In the rows, 100 means zero.
A single turn carries every row of the set below to another of its rows. Some are shown first; where does it send the rows asked next?
dariz: [76,93,113,92,107,116,84,101,78,109,90,117,95,82,91,108,90,123,113,90,119,105,122,51,102,95]
mab: [86,96,92,69,119,122,92,97,93,106,104,88,112,93,107,96,108,105,88,75,94,103,109,89,110,76]
gov: [107,102,103,90,103,93,68,91,92,97,106,119,90,93,90,90,119,127,93,77,96,111,104,72,104,70]
zumar: [106,78,110,86,105,86,67,94,75,77,86,103,103,96,100,99,88,115,111,93,124,101,126,74,110,98]
gofed: [120,112,104,96,105,114,116,96,79,105,115,109,90,81,71,121,115,109,97,91,123,103,110,90,104,85]
Mufe: [120,112,103,74,99,121,91,95,81,111,104,94,97,69,83,107,88,112,116,86,127,121,104,80,96,99]
gazu: [93,88,109,86,122,107,109,116,69,102,74,74,91,98,101,106,116,119,114,79,94,108,113,83,97,70]
giz: [123,106,91,87,111,91,92,117,78,73,81,112,103,92,93,93,82,92,110,78,104,115,107,66,95,83]
peman: [122,127,100,79,107,95,91,101,87,85,104,100,96,76,98,98,90,110,91,106,95,115,125,63,109,80]
dak: [96,105,77,70,97,95,78,104,84,87,104,89,104,110,109,100,106,106,101,84,99,105,121,91,111,68]
lil: [92,81,105,100,120,96,118,93,82,97,81,83,87,85,102,124,111,107,103,105,103,100,113,84,113,72]
bused: [122,103,101,88,105,85,109,106,67,110,88,94,91,101,91,118,94,103,102,100,130,117,101,100,104,100]
gase: [94,103,109,84,105,96,70,102,85,115,92,122,95,94,95,96,104,131,129,80,117,99,91,82,100,89]
mas: [107,101,107,103,110,85,96,105,83,86,88,88,106,100,114,97,88,91,103,92,119,85,117,91,77,71]
gubam: [119,98,80,107,109,120,99,81,81,92,104,99,93,95,103,114,96,135,93,94,108,110,128,95,100,68]
mutov: [117,89,104,95,127,109,95,111,89,88,104,92,120,90,115,96,99,116,114,74,114,93,113,88,73,73]
Deru: [85,73,122,90,109,102,101,104,70,96,84,112,86,111,80,110,88,99,101,92,121,103,116,78,98,91]
bekof: [102,109,90,115,118,135,103,96,76,97,83,91,104,95,91,106,95,124,95,73,109,93,123,94,93,78]
nimol: [112,127,101,89,110,101,109,115,76,111,87,105,99,86,92,98,79,114,115,91,111,110,90,54,92,85]
zipe: [90,113,105,110,109,89,88,104,94,105,104,120,90,104,86,119,107,136,93,105,108,95,110,84,106,84]

dak -> mas
Mufe -> gase
Now these:
giz -> Deru
peman -> zumar
gazu -> bekof

A single turn carries every row of the set below to another of its rows. Some are shown first; where does it send the rows asked next?
sute: [89,117,98,116,122,111,114,108,106,98,110,82,98,82,112,104]
tar: [94,131,121,116,112,124,103,104,103,109,114,90,114,85,104,106]
kir: [91,118,86,115,89,108,85,100,113,111,116,92,98,106,118,96]
luga: [105,104,108,96,82,110,78,113,102,97,92,90,110,83,77,68]
zarep: [103,105,88,106,97,105,75,118,116,84,121,94,88,94,101,103]
Kagu: [120,104,88,104,122,113,108,121,106,104,102,89,99,92,81,83]
malo: [92,97,85,100,102,116,90,101,119,92,88,104,106,93,78,70]
davu: [96,128,96,100,92,118,112,120,97,123,99,80,100,89,76,85]
poso: [103,107,108,104,99,104,67,107,100,88,111,84,116,82,113,97]
pudeg: [88,125,105,116,120,116,109,108,102,104,110,85,99,79,113,105]
nelo: [115,117,116,105,67,120,86,112,93,93,100,78,99,107,82,95]
zibe: [97,90,104,113,97,103,96,89,99,93,95,117,101,82,95,87]
rosag: [91,130,97,99,90,120,109,124,91,117,106,78,100,98,77,90]
Gib: [101,124,121,117,89,118,99,105,96,96,108,69,94,93,104,117]
vurim: [106,106,88,99,79,102,80,114,107,108,100,92,105,89,89,66]
gog: [109,111,115,108,111,109,69,107,117,86,104,100,104,89,114,80]
Fufud: [112,104,92,104,85,119,91,97,121,97,93,98,107,96,69,71]
sel: [101,109,115,96,82,118,77,109,100,94,83,88,108,82,74,71]
sofaz: [92,111,79,108,89,115,105,116,105,98,110,78,85,88,79,106]
pazu: [96,121,101,110,99,139,105,94,95,123,85,83,101,94,77,98]
Rog: [99,103,130,110,103,123,83,86,105,87,78,92,108,102,101,86]
tofi: [94,126,99,102,92,123,115,121,94,121,105,78,100,92,76,87]
nase: [79,113,125,109,98,130,87,90,106,83,81,92,104,89,85,92]
nuso: [109,115,98,114,113,132,94,106,127,106,98,105,80,104,96,84]
bug: [104,108,117,109,110,110,72,105,112,84,111,100,108,89,117,84]
Vagok: [101,116,83,115,101,135,95,113,123,108,101,93,77,96,84,93]
vinuv: [101,117,112,97,87,115,88,114,89,94,111,78,104,125,88,96]
Buzig: [89,108,91,112,125,122,100,97,127,101,103,100,94,103,101,91]
lobas: [106,107,126,100,98,109,91,101,93,88,101,83,110,123,95,92]
Zamu: [120,100,94,113,81,108,100,111,104,86,97,67,91,91,82,95]
sitid: [89,118,104,115,122,113,108,108,107,103,110,81,97,80,115,107]
mipo: [89,112,107,101,82,90,101,122,102,82,114,82,105,93,86,86]
Kobip: [89,125,126,100,94,123,71,112,85,102,100,92,89,98,104,90]
Sop: [102,94,82,113,93,103,110,109,107,87,99,71,90,86,93,98]
Buki: [109,92,100,106,96,98,79,103,106,81,111,101,98,94,106,100]
deso: [93,120,99,108,98,121,116,105,97,122,93,97,100,77,78,81]
rol: [94,126,110,116,111,136,96,99,122,99,82,76,103,77,104,78]
led: [98,119,118,108,102,132,111,95,95,116,82,85,104,107,82,79]
nuro: [96,113,96,106,92,126,87,97,93,113,97,69,109,80,89,118]
mamo: [109,108,115,112,113,115,74,106,119,87,104,101,101,92,111,77]
Bip: [85,124,112,120,95,118,98,99,102,102,115,81,102,103,116,116]
Fulu: [103,109,109,96,79,113,79,112,97,95,86,92,107,84,76,66]
bub: [66,111,113,106,112,131,95,93,111,91,90,98,98,98,94,96]
zas: [118,116,114,110,87,126,97,97,114,109,106,96,122,100,72,88]

kir -> zibe
malo -> led
Now these:
mamo -> sel
bug -> luga
tofi -> sitid
vurim -> deso
rol -> Kobip
sofaz -> Buzig
Fufud -> pazu
vinuv -> Sop
Zamu -> Vagok

A single turn carries every row of the set below to another of its rows. Some are shown first; where does it send the rows asked next?
bav: [94,108,86,131,92,127,93,108,121,91,119,95,124,111,105,105,118,86,99,99,93,91,91,111,97,81,87,102,87,83,91,96,87,90,93,77,109,83,90,106,123,120]
meva: [80,124,95,78,100,89,91,94,100,112,92,105,106,89,91,90,103,99,98,93,118,117,94,121,92,106,130,98,84,100,98,96,108,97,95,103,94,82,103,104,89,103]
Kepaz: [71,109,93,111,118,134,77,91,89,125,114,105,95,107,94,102,111,85,102,96,93,92,98,95,111,93,78,87,73,97,104,79,92,100,118,97,93,62,104,105,108,110]
rali: [107,100,90,131,102,114,100,107,112,84,125,97,127,113,96,110,110,91,110,97,83,89,104,109,91,83,87,93,99,91,98,102,75,84,89,79,105,77,104,97,120,123]
fufaf: [87,99,95,110,127,124,81,90,86,114,117,108,107,98,89,126,105,94,90,78,93,83,101,106,107,94,78,78,90,105,110,111,81,100,113,94,95,56,116,109,105,100]
reke: [96,112,101,82,108,90,108,95,96,118,115,108,110,86,112,113,87,97,90,109,110,108,108,121,82,119,117,95,113,109,108,93,107,97,99,105,109,80,110,105,92,116]
muso: [81,118,110,99,122,112,86,112,98,129,116,107,103,104,92,115,120,105,100,89,90,78,98,109,102,93,84,95,77,103,108,96,90,104,113,110,86,49,111,116,118,111]
Bak: [83,113,71,80,99,92,99,96,82,105,106,107,108,93,96,105,97,93,99,94,125,113,103,103,72,113,104,84,93,92,95,94,110,96,117,96,96,93,119,100,83,107]
meziv: [103,101,109,83,99,96,96,97,107,116,122,107,88,96,80,120,113,88,102,102,82,100,109,108,103,117,82,83,89,129,71,97,112,106,100,87,88,90,107,130,93,119]
Suzo: [87,113,71,79,99,92,98,94,90,96,100,110,115,94,103,107,99,91,98,92,119,112,107,101,70,114,102,88,97,92,101,100,110,97,121,97,94,93,117,98,82,116]
keb: [91,107,87,90,82,114,100,79,108,107,130,96,114,103,98,98,101,102,94,84,95,104,111,91,68,104,91,80,77,104,80,106,117,89,99,93,96,99,98,113,130,127]
tigu: [90,107,107,91,112,99,89,125,86,109,115,107,94,105,86,110,102,106,103,79,96,91,86,115,121,113,70,74,89,110,108,103,105,81,115,86,101,104,110,122,87,117]
mefe: [102,105,99,92,97,107,93,87,127,121,101,95,99,92,89,118,88,103,100,86,102,109,99,108,112,120,72,72,82,94,87,84,115,99,100,93,79,90,96,139,103,117]
lemi: [89,110,110,95,114,108,93,113,92,102,104,108,90,104,86,99,108,98,102,74,95,95,84,116,126,107,77,76,77,109,109,85,108,78,113,83,100,99,107,118,77,112]
rem: [110,101,97,122,109,113,103,111,112,87,127,97,118,116,101,123,119,95,114,99,83,81,100,115,92,79,91,91,90,96,95,98,78,82,97,95,96,69,104,100,123,122]
gavi: [98,112,102,91,88,114,97,75,114,108,121,99,115,106,83,97,122,98,95,79,80,91,116,111,79,97,112,103,81,123,88,109,112,90,82,99,96,93,97,102,104,125]
ditat: [98,102,80,129,98,129,93,100,110,85,113,103,120,110,107,119,115,86,104,96,86,85,92,115,101,74,92,94,83,80,93,102,85,93,100,85,107,80,98,108,121,115]
Gapod: [80,125,94,81,99,92,87,87,108,106,85,103,110,90,99,90,100,94,95,93,115,122,98,120,93,107,128,94,87,100,101,96,107,96,98,102,92,81,99,106,93,112]
Rone: [109,107,92,103,91,125,113,67,116,117,124,100,126,97,100,109,92,108,91,76,90,88,113,110,77,103,94,95,89,97,110,93,117,86,85,105,105,94,100,108,106,123]
sevi: [106,123,87,106,109,104,111,98,120,110,125,107,93,87,99,94,89,84,100,115,102,95,81,90,107,93,70,95,101,86,84,105,107,96,98,106,109,94,113,102,76,127]
zake: [97,105,97,120,102,122,93,111,119,100,127,99,114,113,103,114,109,87,113,110,87,91,84,107,106,81,95,100,82,92,97,102,87,88,100,99,99,78,81,99,135,120]
telen: [106,121,101,106,112,104,103,89,125,100,112,96,95,86,101,98,109,89,79,101,108,96,86,120,112,87,86,85,107,102,70,115,94,90,81,95,111,84,117,117,74,119]
vita: [104,107,102,123,101,112,105,117,124,92,130,102,124,107,97,109,113,89,107,103,84,90,89,105,97,86,91,105,88,93,99,107,86,89,89,87,103,73,87,96,131,119]
verol: [95,111,96,84,109,91,109,95,89,123,117,107,109,84,102,114,85,103,94,103,118,108,104,124,84,116,117,92,109,105,110,93,106,94,95,106,108,82,114,105,88,106]
Bonez: [91,117,115,95,112,101,97,122,90,114,108,112,90,99,93,102,97,109,103,82,87,91,83,119,126,109,79,80,81,103,112,86,111,86,107,87,106,97,111,130,92,115]
leru: [111,105,87,97,99,109,95,85,114,117,100,111,103,98,73,122,108,96,112,82,80,86,112,111,108,111,76,97,90,100,99,91,115,106,100,97,82,99,110,119,63,119]
tig: [104,131,93,98,108,85,96,105,128,101,109,91,99,101,88,87,103,103,106,98,110,100,91,99,100,88,75,80,95,88,72,112,93,84,92,110,87,84,120,109,84,134]

Kepaz -> muso
rem -> ditat
Now these:
Gapod -> reke
Bonez -> tigu
sevi -> tig
Bak -> meva
mefe -> meziv
Rone -> keb
vita -> rali

